(in the rows, 128 means zero)
Each path below is one point turned by a fixed rotation once a step. After each direction that follows a path, write how fast that rotation turns it, in degrees per step (0 if it stays still).
Each turn is a multiple of 5 degrees from 10 to 175, or 0.
Each row of a path follows its step; steps can be skipped.
Path 1:
step 4: [117 127 125 137 134 122 132 127 121 127 130 112 129 122 132 123 117 131
 137 137 122 131 131 134 131 129 140 120 129 127 131 124 128 130 127 123
 125 133 130 122 121 127 126 130 125 128 142 120 126 131 135 123 130 117
 124 122 133 127]
step 7: [129 130 137 124 130 129 127 124 131 134 119 128 143 128 128 130 131 127
 126 125 131 131 124 125 136 129 123 143 127 122 123 131 127 132 136 125
 129 130 118 120 135 137 132 119 130 130 120 124 123 128 128 130 137 111
 132 138 132 130]
step 11: [128 123 122 132 125 122 123 123 122 136 137 134 130 134 136 118 125 118
 130 130 121 132 135 129 132 127 127 128 127 137 131 129 120 112 119 123
 120 134 130 123 138 122 123 120 124 132 136 130 123 127 126 134 131 131
 131 135 125 131]
step 12: [131 126 121 115 130 129 125 128 120 132 132 119 127 134 134 129 130 131
 127 142 131 129 136 136 127 120 135 134 126 123 126 127 136 139 130 126
 125 131 124 137 123 133 125 133 126 124 126 128 138 134 140 131 125 125
 127 121 123 140]
step 17: [132 122 130 131 131 123 126 127 129 122 139 135 118 131 132 130 127 122
 141 121 140 133 136 129 137 129 119 123 133 133 129 125 128 128 116 127
 141 135 129 133 128 120 137 135 130 129 134 123 125 122 132 129 127 133
 136 127 126 134]
step 19: [123 128 119 129 135 128 128 130 132 133 130 120 134 134 129 114 129 120
 131 126 132 135 120 131 126 129 138 131 120 123 124 137 135 127 125 131
 112 135 127 121 137 129 137 124 128 131 125 133 120 123 136 129 129 122
 120 128 134 133]
step 20: [128 126 126 121 123 123 129 128 124 140 131 129 133 126 125 131 125 136
 132 136 123 121 128 124 129 123 128 128 131 119 128 123 129 127 133 120
 136 116 136 133 117 131 132 129 116 142 122 133 127 137 132 131 131 133
 125 123 140 130]
[128 126 127 126 129 128 130 129 128 128 127 130 129 127 127 128 130 132
 127 128 128 128 129 128 127 129 127 130 125 128 125 128 128 127 129 130
 127 132 128 127 128 128 130 130 129 128 129 128 127 129 127 128 126 125
 129 128 126 131]
155
Path 2:
step 1: [126 129 139 127 125 128 136 121 130 130 126 124 127 127 123 131 120 126
 130 122 126 132 124 122 130 130 127 130 120 126 122 132 129 122 121 122
 127 125 129 127 123 120 122 127 125 114 118 116 130 131 127 132 113 120
 118 126 133 132]
step 3: [128 123 129 139 119 123 127 131 129 139 140 124 130 137 119 129 135 125
 124 129 131 130 125 126 134 136 128 131 130 129 127 128 126 127 135 133
 120 129 128 131 119 134 121 126 121 128 121 119 129 123 126 127 118 134
 121 131 118 126]
step 7: [124 125 125 130 124 129 135 127 132 143 134 122 127 128 121 126 129 127
 122 130 133 141 129 129 126 123 139 122 130 124 124 135 116 132 130 128
 116 130 128 123 129 131 129 123 137 121 127 131 135 132 132 134 120 127
 131 123 133 120]
step 8: [133 125 125 130 121 121 134 122 131 129 128 128 122 135 124 134 123 126
 121 121 136 126 132 126 128 128 122 139 121 129 126 129 120 127 143 125
 124 130 126 135 120 126 126 120 125 129 129 129 131 122 135 124 112 130
 120 124 128 120]
step 14: [126 128 124 128 125 133 135 121 126 127 133 118 128 131 126 140 129 130
 139 126 138 137 136 125 122 128 135 126 135 131 132 131 131 128 129 123
 117 123 128 129 130 132 122 125 123 128 120 123 115 128 139 134 124 129
 131 127 122 122]
step 16: [131 130 126 123 124 138 127 123 138 125 131 131 128 134 133 137 128 137
 122 126 120 134 128 128 129 137 131 122 127 125 118 139 123 120 127 130
 127 121 125 124 124 131 126 125 120 129 130 127 117 120 127 122 114 123
 130 130 127 130]
step 21: [123 129 126 123 127 126 130 125 130 120 125 123 128 136 136 137 130 125
 134 128 127 137 132 117 126 132 129 125 126 118 131 129 126 117 131 127
 125 128 132 123 119 133 117 130 121 132 129 124 129 122 134 123 120 122
 127 139 129 141]
[131 128 129 128 127 126 127 130 128 127 127 130 131 130 130 127 127 127
 128 130 128 128 127 128 127 128 129 126 128 127 126 132 127 129 129 128
 127 129 125 129 126 130 127 126 129 130 128 130 130 128 126 129 127 128
 128 130 127 126]
85
Path 3:
step 7: [129 128 130 128 131 119 126 131 137 139 129 128 123 136 132 125 130 128
 124 135 137 131 117 126 128 130 120 132 141 127 128 123 125 128 132 127
 130 119 131 128 129 128 135 133 124 125 125 134 127 121 129 132 127 133
 133 116 124 124]
step 8: [129 131 125 136 133 125 133 123 125 132 132 124 114 129 123 125 116 133
 123 126 122 128 120 127 130 123 124 133 125 128 129 123 120 126 128 130
 131 134 120 130 130 135 130 131 122 130 127 128 128 118 131 120 136 129
 125 135 119 122]
step 13: [130 129 118 129 130 135 127 122 132 117 125 134 134 124 116 135 124 130
 119 138 128 124 129 135 130 134 122 125 130 127 121 130 124 125 121 127
 126 134 130 129 130 123 120 135 125 121 129 121 127 132 122 128 127 127
 127 134 124 135]
step 14: [129 128 136 126 134 128 120 130 133 129 121 139 131 126 128 131 127 125
 118 129 121 125 131 121 125 137 137 128 132 136 117 130 127 121 127 126
 124 124 128 135 126 132 131 125 128 131 124 120 122 128 130 130 122 134
 130 124 140 129]
step 16: [134 128 125 136 125 121 127 128 128 130 120 127 127 124 122 133 125 137
 127 126 126 127 131 123 136 118 124 129 127 130 120 129 131 116 132 126
 126 130 113 127 120 130 126 124 124 117 128 129 128 119 127 130 126 132
 130 130 135 134]
step 21: [131 118 119 130 135 133 133 130 137 123 134 131 122 125 125 128 126 125
 125 126 123 128 126 132 127 121 127 126 121 140 126 129 116 138 117 129
 121 128 130 134 126 129 132 123 125 124 126 124 125 123 124 125 133 129
 126 136 125 125]
step 22: [134 123 130 134 127 128 122 131 138 130 125 132 131 137 130 134 132 131
 132 127 123 128 132 140 123 140 129 128 130 126 135 125 117 126 124 125
 133 124 138 130 127 127 132 127 133 133 127 121 127 123 132 133 134 135
 130 122 131 122]
[128 127 128 128 130 127 129 126 128 129 129 127 127 127 129 128 126 130
 130 126 126 127 126 127 129 128 128 129 130 127 129 128 131 126 131 127
 128 127 127 126 125 128 127 127 129 129 128 129 127 129 132 129 129 125
 129 129 125 130]
45
[127 129 128 130 129 128 131 127 128 129 127 129 127 127 128 127 130 129
 129 127 128 127 129 125 129 128 129 129 129 130 128 128 128 129 125 129
 124 126 129 128 127 127 129 128 127 129 127 128 129 127 128 131 128 129
 133 129 131 129]
145
[127 129 129 128 128 124 129 129 128 127 129 128 125 127 129 128 128 130
 127 128 129 128 127 128 128 127 130 128 128 129 130 127 130 129 129 126
 129 131 127 127 129 127 130 129 127 128 130 128 129 124 127 125 125 128
 130 126 127 129]
35
Path 4:
step 5: [140 132 133 136 132 138 129 123 126 136 135 136 140 127 129 124 133 135
 133 118 130 134 129 127 126 127 121 127 125 120 126 128 114 129 126 132
 128 131 132 122 128 127 127 126 140 132 138 129 127 130 127 128 132 129
 122 130 126 128]
step 6: [128 123 127 120 130 124 133 137 132 126 130 127 136 131 134 128 125 134
 124 134 123 127 118 130 125 115 126 124 120 124 131 134 119 134 136 135
 137 136 125 125 128 131 122 129 131 126 127 119 136 122 137 124 122 127
 124 128 129 131]
step 8: [124 132 132 130 127 138 124 126 131 118 130 130 117 136 129 123 129 124
 131 119 136 127 124 136 123 129 135 131 129 121 122 126 136 127 135 117
 122 128 132 122 131 126 134 130 129 121 133 130 133 120 140 130 129 128
 133 124 118 123]
step 11: [126 127 118 132 128 120 129 142 138 130 125 129 129 131 132 136 131 133
 126 120 132 137 140 138 132 124 129 132 133 125 133 125 121 130 123 126
 130 126 129 125 129 127 129 128 129 133 126 141 124 126 126 128 125 115
 138 127 129 128]
step 12: [130 128 133 127 127 119 134 136 117 127 135 127 129 134 128 125 127 132
 127 122 121 127 130 128 131 126 130 137 134 123 125 135 130 116 127 132
 130 128 128 131 121 122 136 140 118 127 133 121 120 126 126 120 128 130
 131 119 129 132]
step 17: [120 128 138 133 129 124 125 139 123 118 125 128 132 126 132 133 130 125
 127 133 132 131 134 126 135 143 125 127 132 133 126 123 133 131 131 133
 130 127 123 132 127 129 123 119 119 132 139 124 131 127 131 134 129 128
 133 140 125 124]
step 18: [134 134 127 131 129 127 139 125 118 130 117 120 130 120 128 130 129 134
 132 122 128 120 131 124 125 126 123 133 132 123 127 125 131 120 123 128
 130 134 125 133 133 134 118 131 131 132 127 133 128 130 127 136 131 139
 130 135 139 124]
[130 127 126 129 129 125 130 128 126 125 128 126 130 127 127 128 129 130
 126 128 128 129 127 127 128 131 128 129 126 128 127 127 126 128 127 126
 127 129 127 125 129 128 128 129 126 128 127 127 127 127 131 128 125 130
 130 127 128 125]
65
[128 129 129 129 128 130 129 126 127 127 129 128 129 126 126 129 130 127
 129 130 126 130 129 128 126 124 127 128 131 128 127 126 128 127 130 127
 127 128 128 126 127 127 127 127 126 128 129 126 126 129 130 128 129 128
 128 132 127 129]
85
[127 128 130 126 126 128 129 129 126 127 126 128 128 130 129 129 126 127
 130 130 127 127 127 127 127 126 125 128 127 128 128 129 130 130 128 126
 129 127 131 126 128 126 128 129 127 127 129 126 130 125 127 129 126 128
 130 126 127 127]
170
[130 128 129 129 127 129 129 128 126 127 127 130 126 127 127 126 130 131
 130 128 126 128 129 127 129 127 129 127 129 125 127 128 129 128 127 128
 128 127 127 128 128 128 130 127 129 128 128 128 127 128 130 128 128 124
 129 124 127 127]
100
Path 5:
step 1: [121 129 115 126 126 133 139 131 120 127 121 124 127 132 126 137 138 129
 129 126 131 137 120 132 132 133 120 131 131 134 119 133 131 129 132 123
 127 120 134 132 129 127 123 132 131 127 126 118 125 125 129 126 125 124
 140 136 126 127]
step 3: [122 128 131 127 130 120 132 115 131 122 119 134 137 139 130 125 128 136
 129 133 131 128 134 128 131 126 128 126 127 126 129 131 132 133 126 131
 136 133 135 137 129 139 129 126 129 121 140 122 134 120 132 127 123 127
 129 128 131 132]
step 8: [124 128 131 130 121 139 139 134 121 127 129 121 125 121 134 128 126 136
 133 132 119 127 123 124 127 129 125 132 131 132 133 112 122 124 127 133
 126 137 133 131 130 131 124 129 127 126 122 132 126 122 130 118 135 130
 125 132 117 130]
step 12: [122 133 138 133 124 132 131 126 131 132 133 130 138 123 135 129 127 125
 132 127 134 126 129 138 136 122 127 125 131 131 127 123 130 131 125 131
 138 130 137 111 136 129 124 125 125 133 129 129 127 119 131 129 127 123
 135 120 126 128]
step 18: [126 132 126 134 125 131 131 121 136 126 122 131 126 130 127 123 127 126
 122 128 127 127 131 137 136 124 128 120 125 128 123 122 130 136 119 128
 126 122 128 124 135 141 126 134 113 129 126 131 133 128 135 115 133 133
 133 132 122 130]
step 20: [134 129 138 134 131 126 127 133 135 125 131 125 127 127 131 122 133 123
 137 137 126 128 140 127 129 135 123 124 123 126 123 137 133 126 125 122
 136 123 116 128 132 122 126 128 122 122 132 119 125 132 125 133 122 128
 120 133 118 130]
step 22: [130 134 124 134 127 133 117 123 129 133 134 140 124 128 131 131 126 121
 127 129 134 132 136 128 123 135 129 123 121 131 131 128 126 118 128 129
 118 126 125 127 133 127 133 136 126 135 136 132 124 124 131 127 118 127
 142 122 127 123]
[129 128 131 127 129 130 131 129 128 129 130 128 128 129 124 129 129 127
 127 128 124 128 129 128 128 132 127 129 127 129 126 129 131 126 128 128
 128 128 128 130 126 127 128 130 130 129 126 127 129 128 127 129 128 129
 128 128 128 127]
115
[128 127 127 127 129 128 127 128 127 130 130 126 127 127 127 127 126 127
 127 129 128 127 130 126 131 128 126 125 128 129 127 129 126 128 127 129
 127 125 127 129 128 128 130 129 126 125 127 127 130 129 128 128 128 129
 127 125 128 127]
160
[128 131 127 126 127 128 128 128 129 128 128 128 125 129 128 126 128 129
 129 128 128 129 125 126 127 128 129 126 129 127 129 126 128 126 127 128
 124 125 129 129 128 129 127 127 129 131 129 127 125 128 125 129 127 129
 126 125 127 126]
125
